In the data rows, zero lies at 4.5, halfway between 4 and 5.
Here are some points, one per row:
[6 6 4 2 5 5 6 4 6 2 6 3 5 5 5 3 5 3 5 2 5 3 2 6 1 5 5 6 2 4 5 4]
[6 3 5 7 3 3 3 4 5 4 7 3 4 6 0 8 1 5 5 3 5 8 3 4 6 6 6 5 7 5 4 3]
[5 4 6 4 7 3 5 3 6 5 6 5 6 5 5 2 3 4 4 3 5 3 3 3 2 2 2 6 4 7 3 7]
[7 4 5 4 8 3 3 7 3 6 2 6 4 3 3 4 1 2 6 4 3 6 6 3 8 8 3 3 3 4 6 3]
[6 5 4 7 5 6 2 6 4 5 3 4 5 8 4 7 3 1 4 6 5 6 6 2 6 4 5 2 7 4 5 5]
[2 3 3 4 7 4 5 3 4 5 5 5 8 6 6 6 6 6 3 1 5 2 3 7 1 5 2 6 6 2 4 4]
[6 5 3 5 2 3 2 2 5 6 3 4 4 5 5 3 3 5 4 4 3 6 7 4 8 4 6 4 6 1 7 1]
[2 6 4 4 6 5 3 7 5 7 7 3 6 5 1 6 1 6 6 3 4 7 6 5 3 6 6 2 4 1 3 2]
[4 1 3 2 1 3 5 2 3 1 6 4 7 2 7 5 6 5 7 2 6 3 3 4 6 6 5 5 3 6 4 6]
[3 2 6 6 4 7 6 5 5 5 4 7 1 3 7 5 3 5 4 5 3 6 5 4 7 6 7 6 6 6 2 3]
[5 6 5 2 4 7 5 3 3 5 5 4 4 3 5 5 3 8 2 8 3 6 7 4 5 7 6 5 4 4 7 3]
[5 6 4 3 8 3 4 3 5 4 6 3 3 4 1 4 6 3 6 5 4 5 4 4 3 7 5 4 6 3 2 5]
[6 4 5 3 5 4 6 5 5 6 6 5 9 8 3 5 3 3 5 4 3 0 5 3 2 5 5 3 6 5 4 6]
[2 6 3 6 7 4 6 4 5 4 4 6 3 4 1 5 6 3 5 3 7 4 4 2 3 6 5 4 7 2 6 6]
[6 6 6 4 5 3 3 5 4 6 4 4 6 8 3 7 6 3 6 4 5 3 3 7 7 6 6 2 5 5 4 6]
[6 5 7 3 6 4 6 6 7 7 4 7 3 6 2 5 4 4 6 5 5 7 3 5 4 5 6 4 8 2 5 3]
[6 4 4 6 3 7 4 5 7 6 1 7 3 2 5 6 2 3 4 4 2 7 6 3 5 6 7 3 3 5 4 6]
[3 3 7 6 5 3 2 6 2 4 0 6 2 2 4 5 5 7 3 7 4 5 4 7 4 6 7 7 1 6 5 5]
[3 7 6 3 4 3 3 2 4 5 5 5 9 8 2 7 3 1 4 3 3 3 4 5 5 5 4 5 5 3 6 3]
[5 3 7 4 4 5 3 5 7 5 2 6 2 3 5 5 2 4 4 6 1 5 6 2 4 5 6 5 7 2 2 4]
[5 4 5 7 6 2 5 2 6 6 5 2 3 6 3 7 2 4 7 5 2 4 3 3 2 5 7 5 4 4 5 3]
[2 5 5 6 6 4 2 5 7 6 5 3 4 7 4 5 5 4 5 3 0 5 2 7 5 5 2 1 7 2 7 6]
[4 5 5 3 8 3 2 3 7 6 5 3 4 4 3 4 3 3 4 7 3 2 3 5 5 3 6 4 6 6 3 1]
[4 3 3 2 4 4 8 6 5 5 4 4 7 3 5 2 5 7 4 2 4 3 3 5 2 3 5 5 5 4 7 7]
[6 3 3 3 1 7 5 3 5 4 1 6 4 2 7 5 5 4 5 8 6 5 5 6 3 4 5 7 6 6 7 4]
[6 1 2 5 5 6 6 7 1 2 4 5 3 3 6 4 3 5 3 4 4 5 6 8 5 2 2 4 4 6 7 5]
[4 5 1 4 4 3 7 4 5 2 5 7 7 5 5 4 7 5 5 4 2 6 5 3 3 6 1 8 1 6 4 7]
[3 6 8 6 3 4 5 4 6 5 3 3 4 4 5 5 4 4 7 7 6 9 9 2 8 4 6 3 5 2 4 5]
[6 6 4 7 2 4 5 7 2 6 4 3 2 5 4 4 2 4 5 7 1 5 3 6 5 4 5 1 3 4 4 1]
[6 6 5 4 6 3 3 5 7 3 7 6 7 6 4 4 2 4 3 6 5 4 4 4 5 6 5 3 8 6 4 5]
[7 5 4 6 6 6 2 5 6 4 4 4 5 5 8 5 3 6 3 8 6 8 5 5 8 7 8 4 6 2 4 6]
[6 6 3 5 6 4 5 5 2 1 6 3 4 4 5 3 8 7 5 5 4 2 3 5 3 2 5 7 6 5 3 8]
[6 6 8 6 4 6 5 5 6 7 6 2 8 5 0 4 6 3 7 4 3 5 5 7 3 5 4 6 6 4 4 6]
[5 2 4 4 5 7 6 3 3 3 5 6 5 6 6 1 6 7 5 5 6 5 5 5 3 5 4 3 2 5 6 4]
[7 4 3 6 7 4 5 3 5 3 7 4 7 5 5 6 7 2 3 1 6 4 2 3 3 3 5 5 5 5 6 4]
[6 6 6 2 2 6 4 6 5 3 1 6 2 5 6 6 3 8 7 4 5 5 8 6 7 3 5 6 3 6 3 3]
[3 6 5 6 6 5 2 6 4 8 8 5 6 6 4 6 5 0 6 5 5 5 4 6 2 6 5 5 8 4 3 1]
[2 6 9 6 4 4 4 3 6 4 6 6 4 5 5 8 1 4 3 7 3 5 4 5 8 5 4 5 6 1 4 4]
[4 4 5 3 2 4 7 3 5 1 3 3 3 5 6 4 7 5 3 5 7 6 7 5 3 6 5 5 5 9 4 8]
[3 5 3 4 5 5 4 5 4 4 4 5 8 6 3 2 4 7 6 2 5 3 2 3 2 1 5 4 3 8 4 6]
[4 5 2 4 5 8 4 2 5 4 4 6 2 6 4 3 7 4 6 4 6 1 3 4 4 4 3 6 0 5 4 6]
[2 1 6 4 4 4 5 6 2 4 3 3 2 6 7 4 5 5 2 4 7 4 5 5 5 6 6 5 2 7 5 5]
[6 7 6 5 6 3 1 4 4 5 7 3 5 5 3 6 5 5 3 2 4 1 2 5 5 4 4 5 5 5 6 6]
[6 4 4 5 3 3 3 7 7 6 6 7 4 4 3 6 5 4 2 3 3 4 3 4 6 4 5 1 4 2 2 2]
[4 7 3 3 5 3 5 5 3 5 4 3 6 3 4 3 5 2 3 1 6 2 2 6 4 4 3 7 6 4 6 3]
[4 5 4 2 5 7 3 3 5 3 5 2 6 4 6 6 3 3 7 3 6 4 2 4 1 5 0 3 6 6 2 5]
[2 5 4 6 3 5 3 8 6 3 2 3 4 5 7 2 5 6 3 5 4 5 6 4 6 7 6 3 5 5 3 1]
[3 4 4 4 5 7 5 7 2 3 6 3 5 4 7 3 6 5 4 3 7 5 4 3 5 2 5 5 4 4 5 7]
[6 3 1 4 3 5 8 4 2 4 6 6 4 3 4 4 4 5 4 6 4 3 6 7 5 2 3 5 3 6 4 9]
[4 2 4 3 3 4 5 6 5 6 1 7 4 7 3 5 3 5 2 8 6 8 7 5 7 6 5 5 7 2 4 3]
[4 4 3 7 4 2 1 5 7 7 7 6 6 4 4 3 2 3 6 1 6 1 6 6 4 4 1 5 7 5 5 6]
[6 4 6 6 6 4 6 3 2 3 8 6 5 5 6 2 8 7 5 1 6 3 5 3 4 4 3 4 4 5 3 4]
[4 3 5 6 2 5 6 3 2 1 1 5 4 2 5 1 2 5 1 6 4 5 3 4 5 3 6 4 2 2 4 5]
[2 4 5 5 4 6 6 5 2 2 5 7 2 5 8 3 3 8 6 6 3 6 5 2 5 5 4 5 5 6 7 3]
[3 5 3 6 1 7 5 6 5 3 5 4 2 4 5 1 3 5 3 4 6 4 3 5 6 6 3 7 2 7 7 3]
[5 4 4 6 4 4 7 5 4 6 1 3 4 4 9 4 4 7 5 6 7 4 5 3 5 5 5 5 2 3 5 4]
[4 6 2 5 5 5 7 4 6 2 6 3 6 3 3 6 6 5 4 5 7 1 4 4 2 2 1 4 2 5 5 4]
[5 2 6 6 6 3 4 5 7 3 3 4 6 4 4 5 6 2 6 5 3 5 8 6 6 5 5 3 4 1 5 0]
[4 6 5 4 4 4 0 7 5 4 4 6 6 3 3 7 5 1 2 4 3 5 7 3 2 2 6 2 4 4 6 4]
[5 4 2 2 2 2 5 4 1 5 5 3 1 3 5 4 6 5 2 2 4 4 4 5 2 4 2 6 2 3 3 5]
These points spread out most along one direction. Take the direction at right angles to it along which they spread out most. Go by this last direction. How many in every 100 of the points above lie lower along it than each point below? Answers are rounded to whole numbers. More than half of the points above lie lower than the first one.
[5 3 6 3 4 5 4 7 3 6 5 3 4 5 2 6 3 2 6 8 3 3 5 2 8 6 7 2 6 1 6 5] 53
[1 3 2 3 5 9 7 3 3 4 3 4 3 3 6 5 8 6 4 7 5 6 5 6 6 2 5 6 4 6 3 6] 7
[5 4 4 3 2 3 3 3 4 1 5 7 3 5 5 2 7 7 6 6 7 5 6 6 3 2 4 4 3 3 4 6] 30
[4 8 4 5 8 2 6 2 5 6 4 7 5 5 4 6 4 1 3 2 3 4 5 6 6 3 6 1 6 4 3 3] 87
[4 4 3 2 6 5 5 3 4 6 4 4 5 3 6 5 7 7 5 5 5 7 3 3 6 1 2 8 2 7 5 5] 32
[6 5 5 7 4 3 3 3 6 7 6 5 4 7 3 7 7 4 3 2 4 3 4 3 1 4 1 3 7 3 4 3] 97
[5 4 6 6 4 8 2 3 3 8 3 3 5 4 5 4 4 3 5 9 2 9 5 4 7 5 8 4 5 4 5 3] 30
[3 4 5 2 4 4 6 5 6 4 5 3 2 6 7 4 5 4 5 7 4 8 9 3 6 3 6 7 2 6 6 5] 12
[5 3 6 2 6 5 6 2 3 4 5 3 7 2 4 3 7 8 3 4 6 4 3 5 3 4 2 5 6 8 5 6] 48
[3 6 4 4 3 4 8 5 4 5 8 6 6 2 3 6 8 5 6 6 8 2 2 6 4 5 2 4 3 8 6 6] 55
